In the rows, 128 means zero.
T: rows in 3 groups, each row roughly a mix of its group's directions
T (108 x 10)
[[134 168 153 123 156 139 133  78 131 187]
 [ 86 155 146 165 144 142 128  88 132  74]
 [124 143 166  90 120 155 114 161  72 159]
 [133 173  68 123 136 128 135 151 182 129]
 [140  79 100 116 149 106  80 169 156 132]
 [150  75  93 172 100 152 143  98 145 125]
 [141 189  84 145 118 115 109 139 176 120]
 [112 135 185  76 112 124 118 144  80 136]
 [154  92 128  79 160 135 143 128 175 164]
 [138 169 133 113 117 161 182 115  99 173]
 [158  71 118 128 135 139 141  77  86 142]
 [122 115 116  83 171 119 153 151 114  68]
 [126  89  99 168 135 104 109  79 171 128]
 [140 107 104 108 168 108 151  68 159 104]
 [120 145  98 150 151  99 109 154 193  99]
 [154 124 161  87 107 138 166 120  67 128]
 [136 158 115 107  99 138 182  72 104 129]
 [147  98  93 184 130 171 119 138  88 131]
 [119 141 178 157  92 133 106 154  72 116]
 [111 103 148  95 171  96 144  70 129 108]
 [141 171 145  81 128 142 164 153  91 163]
 [133 155 182  71 109 100 117 114 143 151]
 [141 114 147  85 147 137 156 150  67  93]
 [135 169 130 170  94 150 186 103 122 137]
 [158  73 119 147 115 131 131  63 116 144]
 [103 154 116 146 161  83 140  84 163 160]
 [140  91  81 167 148 107  98 133 171 108]
 [152 118 157 100  89 153 192 116 113 147]
 [114 166 137 115 163 133 116 191 142  86]
 [112  89 113 102 170  99  94 162 166 114]
 [133  73 136 116 134 120 157  58 134 120]
 [139 155 131  78 175 132 159 151 115  84]
 [119 127 189  66 122 139 137  97 110 121]
 [121  72 122 158  97 116 108 123 185 111]
 [135 170 153 116 103 135 185 111  87 154]
 [147 102 111 121 108  99 122 100 195  90]
 [140 179 125 121 122 164 149 172  80 147]
 [135 114  64 146 125 155  79 125 131 165]
 [133 121  66 173 130 127  87 104 158 120]
 [115 138 171  84 130 137 127 176 108  79]
 [161 122  70 179 117 151 123 127 133 167]
 [136 143 107  88 108 191 131 171 105 141]
 [125  94 104 141 138 114 117  60 175 135]
 [138 103 164 107 111 136  70 119 104 177]
 [112 111 103 181 129 124 159  65 124 144]
 [130  81  84 174 158 115 107 103 155 116]
 [136  85 130 119 136 115  67 131  74 148]
 [171 119 114 112 135 157 121  71  99 170]
 [131 186 170 125 100 144 156 141  83 125]
 [140 206 108 123 152 130 153 154 146 146]
 [102 138 188  65 132 137 134 116 103 132]
 [113 134 183  76 132 141 137 145  78 119]
 [136 143  95 154 139 134 141 139 202  92]
 [118 152 195 114  90 103 121 106  93 121]
 [177 137 109 165  75 159 128 128 125 164]
 [138 146 121 114 136 188 121 178  85 151]
 [104 146 126  87 190  85 149 114 112 117]
 [125 122  86 139 121 141  93 183 175 153]
 [141  62 128 133 142 117 128  64 119 116]
 [140  88 178 149 118 141 155 108  74 113]
 [150 110 117  96 122  62 151 139 172 114]
 [122 117  99 175  89 143  88 172 155 129]
 [126 121 155 171  69 143 141 177 128 144]
 [146 153 155 107 119 152 136 192  87 102]
 [117  98 105 113 176  89 104 174 159 120]
 [117 141 110 176 131 118 152 135 189  86]
 [110  90 121  87 181 122 134 125 120  76]
 [109 140  93 126 167 108 124 151 181  80]
 [143 149 159 110  90 166 133 136  75 167]
 [123 179 162 122 104 118 193 125 106 127]
 [140 165  95 181 119 124 126 162 164  93]
 [155 106 111 123 176 163 122 105  76 156]
 [ 84 128 153 127 153  72 140 117 136  77]
 [163 173 133  97 121 162 157  99 119 173]
 [149  84 104 189 111 165 142 152 127 117]
 [129 176 173  79 107  94 114 113 145 142]
 [119 138  94 171  98 123  77 160 165 125]
 [120  77 121 155 119 109  79 122 168  92]
 [114 125  78 177  98 152 114 177 138 125]
 [112 145 145  75 162 153 126 159  88 162]
 [143 109 179 123  77 149 112 159  96 100]
 [110 168 113 159 173 100 152 125 141  78]
 [138  98  98 161  98 146 113  87 133 184]
 [135 201 141  93 114 112 168 110 129 120]
 [158 148 166  86 140 163 149 109  81 149]
 [124 182 175 107 107 148 153 154  90 128]
 [135 171  84 151 140 157 169 168 107 112]
 [154 117 101 165 137 116  66  98 164 127]
 [118 153 118 139 137 100 167 125  77 185]
 [133 148 107 176 125  91 189 134 157 114]
 [117 110 132 139 142  97 109  81 192 100]
 [130 174 160 130  99 133 167  87  83 124]
 [139 129 145 100  68 119  99  91 152 167]
 [137 181 167  84 127 111 143 144  86 109]
 [160  74 103 161 127 130 118  71 144 125]
 [141 130 143 148 116 156  69 171  81 128]
 [139  94 107 163 182 119 144 104 149  83]
 [120 177 147 104 147  79  86 122 163 120]
 [117 141  84 167 127 120  99 170 179 111]
 [128 195 111 149 130 132 111 189 124 121]
 [129 131 152 164 126 117 177 101 103  69]
 [108 168 159 112 157  76 123  98 132  89]
 [137 113 117 191  83 161 129  89 134 139]
 [186 120 107  94  92 146 117 135 176 135]
 [130  76 130  84 103 160 134  84 101 144]
 [105  77 101 126 179 128  83 147 137 145]
 [ 86 127  93 117 169 106 142  86 142 171]
 [137 111 122 153 103 178 138 173  79 151]]
which group is each row in? (one row of each group first)
[127 147  92 117 188 106 165  99 103 151] => G
[122 115 150 102 137 139 132 184  71  92] => C
[170 124 119 124  92 162 183  90 116 144] => P

[108  48 111 138 113 105 119 123 112  97] => C
[116 181 172 147  90 149 162 133 124  97] => G
[149  74  87 164 136 124 113  92 159 109] => C
[115 134 145  72 174 105  98 142  85 122] => G
[202 126 140 137  85 158 133 111 137 109] => C
[104 160 118 129 144 112 121 195 152  85] => C
[145  89  88 117 166  95  85  93 120 126] => G
[132 158  90 125 141 104 104 140 201 125] => P
[130  96 193 114 101 137 119 120  81 151] => P
[ 98 100 177 136  94 131  86  91 143 153] => C
[126 118 124 119 155  86 129  96 197 100] => P
